One turn moves every row onto another: examples first, then more rows asked:
j_295: [-47 -48 -19 8 -7 -3 17 7 -9 38 3 20 12 5 5 3 8 -3 -2 -15 4 -3 27]
j_782: [-19 17 -20 3 0 -1 -8 39 -15 7 5 17 -18 -19 31 8 28 -12 31 -24 -5 -7 16]
j_871: [-2 -28 -31 -7 -4 -15 -18 19 0 29 -1 37 -7 -14 16 -9 -10 15 6 11 -4 -18 16]
j_913: [-28 -8 16 11 6 -33 20 -7 23 3 12 15 -35 -2 -13 8 -31 -10 0 -12 -12 -19 14]
j_613: [-16 -11 -9 -1 0 0 6 -1 30 39 20 -28 9 0 3 21 -36 -40 -2 -1 -3 -6 14]
j_832: [-21 -19 4 15 -6 -42 19 -1 -8 5 -1 33 -20 0 12 -14 -10 3 12 -25 7 -28 10]
j_332: [-20 3 9 -16 39 -6 12 11 -2 -2 14 -15 -4 -3 31 23 -29 6 -18 -31 -15 -4 7]
j_116: [-5 26 -16 10 19 22 2 16 24 -3 20 27 7 20 9 27 -21 -31 -10 -6 -24 14 -3]
j_505: [4 18 -26 13 14 22 -4 22 0 -5 5 42 18 23 29 11 -1 -21 3 -22 -9 8 -4]
j_845: [-24 10 -10 11 0 -1 5 -4 11 11 24 35 20 20 6 14 -30 -25 -19 16 -21 10 -2]
j_722: [-49 -34 -4 3 7 7 21 4 24 33 14 0 -6 1 -15 24 -10 -16 -11 -4 -14 3 30]
j_255: [22 33 -2 -3 14 13 11 5 20 30 -9 7 -18 -8 0 35 -3 -34 9 1 5 7 23]
j_918: [-24 33 -10 -3 10 6 -7 33 14 5 19 -2 -34 -19 9 26 8 -28 20 -12 -24 1 15]
j_187: [-49 15 0 -1 -10 -20 -5 10 7 22 23 6 -21 -22 1 19 -7 -20 10 12 -23 -4 18]
j_697: [29 26 -12 3 9 12 6 13 -5 33 -20 24 -7 -6 21 19 17 -22 19 -15 22 -1 19]
j_239: [-25 -19 -15 4 28 32 18 31 28 13 6 -5 -16 7 -3 32 9 -22 1 -36 -11 4 28]
j_834: [-6 10 6 10 27 -8 20 21 31 -13 4 6 -47 4 -5 17 -12 -15 14 -38 -12 -19 13]
j_427: [-12 2 13 24 7 -12 37 -10 7 12 9 8 -6 2 5 26 -28 -12 -38 17 1 -7 20]
j_451: [-39 -16 -10 9 -1 -30 24 -12 35 32 0 -6 -13 2 -13 19 -29 -25 -8 -17 -10 0 19]
j_504: [20 -14 -42 -9 15 8 -18 38 11 15 -6 30 -18 -11 22 1 2 8 16 -12 -4 -15 15]
j_980: [-13 -26 -18 5 -19 -15 3 -4 -5 45 11 -5 24 2 24 -4 -23 -28 5 -5 17 -11 9]
j_921: [-5 -10 1 27 -2 -18 33 -5 -22 13 -3 28 8 5 31 7 -9 1 -28 0 22 -12 18]
j_948: [-9 -17 -22 -14 7 -13 -15 12 27 28 9 22 -20 -17 -7 9 -28 2 -8 23 -17 -11 18]
j_178: [-18 -8 5 -16 29 -19 8 10 -26 5 9 -3 9 0 44 5 -21 17 -15 -33 -3 -10 4]
j_594: [10 -16 -29 6 -1 10 -2 21 -5 28 3 -6 20 7 43 -1 3 -27 22 -36 21 -14 10]
j_88: [-5 -13 -37 16 6 -7 17 23 11 12 -25 8 -10 13 26 5 15 -15 22 -62 11 -3 14]
j_463: [10 -2 -30 -15 24 13 -15 37 37 14 6 13 -30 -16 0 19 -15 -3 4 0 -21 -9 19]
j_577: [-11 1 -22 9 20 3 19 16 46 12 -10 -12 -26 10 0 30 -9 -29 8 -49 -11 4 16]
j_604: [-30 -32 -24 16 -17 -37 16 -8 0 34 -16 18 3 6 15 -6 -7 -6 6 -29 11 -8 12]
j_459: [-11 0 3 -16 39 -5 9 20 -14 -3 9 -9 -2 1 43 13 -16 12 -12 -43 -6 -5 4]
j_672: [12 1 -24 0 19 27 4 26 27 21 12 -28 1 4 20 24 -12 -42 15 -32 2 -5 12]
j_337: [3 20 6 -1 -3 -12 10 -15 7 46 -6 17 -4 -12 -4 23 -12 -28 1 24 7 3 23]
j_194: [11 18 4 21 29 17 34 16 18 -6 3 2 -16 9 12 37 -13 -21 -27 -13 0 -5 21]
j_8: [-14 2 -20 16 -7 -1 -3 3 -13 8 10 49 30 20 27 0 -10 -13 -5 -2 -3 7 -7]
j_350: [2 -5 -6 16 15 -17 16 25 -1 -12 -8 28 -31 6 19 -5 7 -2 22 -48 4 -25 8]
j_420: [-28 -6 9 -17 28 -18 12 2 -11 6 18 -9 5 -3 31 14 -33 10 -22 -22 -12 -7 4]
j_829: [11 12 -7 2 -9 -15 7 -6 -16 44 -16 29 8 -9 16 9 5 -19 12 8 25 -5 21]
j_643: [-20 -35 -26 7 13 23 16 33 -3 19 -6 16 0 10 19 7 27 -5 12 -46 6 -1 28]
j_192: [-42 6 -12 4 -20 -27 -10 16 -25 20 11 22 -10 -21 23 -2 12 -9 20 1 -6 -9 14]
j_231: [20 7 -9 27 19 9 32 24 -11 -3 -15 21 -4 11 39 17 11 -7 -15 -26 20 -9 20]

j_231 goes to j_194
j_613 goes to j_980
Where do these go?
j_505 goes to j_116
j_451 goes to j_604
j_829 goes to j_697
j_463 goes to j_948
j_459 goes to j_332
j_192 goes to j_782
j_295 goes to j_643
j_913 goes to j_832

One turn moves every row onto another: examples first, then more rows asked:
j_167: [-11 5 11 -9 -29 26 13 0 -33 21 -32 8 -22 -6 -11 -16 -15 36 -22 -9 14]
j_296: [-29 -25 -29 18 -13 8 4 3 -7 23 -50 1 -10 -7 -2 19 -6 28 -9 -11 44]
j_188: [-62 -1 21 25 -20 4 11 1 36 12 -33 1 -27 2 -8 7 -28 11 27 -20 14]
j_468: [-10 -35 1 5 -19 -6 26 -32 2 -3 -27 15 -19 -4 4 8 0 13 0 22 7]
j_538: [11 0 -6 28 1 1 24 33 35 13 -6 -16 -9 9 4 12 -42 24 -1 -22 -4]
j_254: [15 5 3 22 1 6 36 22 16 31 -28 -19 4 19 -5 13 -46 26 14 -20 -2]
j_278: [-30 20 19 -1 -18 36 15 12 -13 21 -33 18 -19 9 -20 -14 -26 9 -15 -9 -14]
j_602: [-26 -14 -2 11 9 16 26 -3 -11 32 -48 -8 -4 8 8 -30 -39 1 -7 -34 -20]
j_914: [-35 -30 -32 23 -20 -3 15 7 13 14 3 21 -6 -6 16 10 -23 -8 4 -17 -10]
j_234: [27 -13 3 9 -7 -2 30 0 3 18 -34 -13 1 24 -8 19 -41 14 3 -30 7]
j_827: [-1 -15 -18 -15 -15 -9 37 -16 -24 23 -23 -6 -5 -12 24 -27 -32 23 -12 -20 11]
j_467: [-36 -4 -8 -18 -34 21 22 11 1 32 -42 -2 -14 -10 -8 8 -27 3 12 -29 43]
j_588: [-44 -21 30 15 -3 -3 17 5 9 -7 -15 -5 -38 -5 -1 -20 -21 -10 10 -11 -9]
j_611: [27 -14 -17 1 -1 -7 21 5 9 1 -24 -1 -18 26 2 24 -35 25 -6 -31 16]
j_823: [-30 -6 -38 13 10 27 28 16 21 34 -23 23 -3 7 24 -14 -28 15 4 -6 -19]
j_348: [-31 30 -9 6 -16 19 17 19 0 17 -9 35 -27 16 -15 2 -19 17 -1 11 -24]
j_660: [-18 -2 4 -16 -12 12 44 13 12 27 -17 2 -22 -14 19 -18 -13 43 27 20 6]
j_901: [-39 -27 25 8 2 7 19 2 -24 29 -40 3 -17 20 -8 5 -19 16 48 -18 9]
j_680: [-28 -8 -18 -8 25 5 20 12 -2 3 -25 28 -51 33 15 -9 -12 40 26 -1 3]
j_705: [10 -11 -12 23 4 -7 12 23 24 -4 -11 -6 -26 20 3 17 -38 17 -2 -39 11]
j_125: [-32 28 -7 -28 -14 -6 41 19 6 23 -25 -9 -26 1 -3 -11 -47 -8 18 -12 4]
j_865: [-25 -3 5 7 -22 -45 27 -33 8 -9 -29 -1 -35 6 0 -5 -23 20 6 2 13]
j_13: [-31 4 5 13 -17 9 29 -16 30 26 -47 -2 -11 -2 8 0 -14 50 10 19 19]
j_796: [-19 -3 -4 12 -20 -3 1 9 -53 12 -11 20 -29 3 -11 4 -13 39 -1 -12 14]
j_581: [-36 -1 10 21 9 -15 20 -20 -10 19 -59 -2 -24 30 -7 -6 -25 51 26 -9 14]
j_11: [-28 3 -9 22 -25 -10 4 12 -27 4 7 29 -28 3 -16 15 -12 17 -3 9 -14]
j_864: [-39 15 -11 -9 -11 -19 26 5 26 6 -13 19 -45 19 12 4 -29 37 33 -7 21]
j_309: [-23 -26 -31 0 -6 -18 19 8 -33 23 -8 16 -16 10 18 -2 -31 20 22 -43 18]
j_551: [-30 20 -22 8 12 -39 31 12 -1 4 -22 -5 -30 7 -7 -15 -33 0 0 10 -21]
j_311: [-28 -9 -38 39 20 -25 9 3 -11 12 -39 2 -23 11 -4 7 -13 28 -9 9 2]

j_234 goes to j_611
j_311 goes to j_551
Where do these go?
j_11 goes to j_348
j_823 goes to j_602
j_13 goes to j_581
j_660 goes to j_901

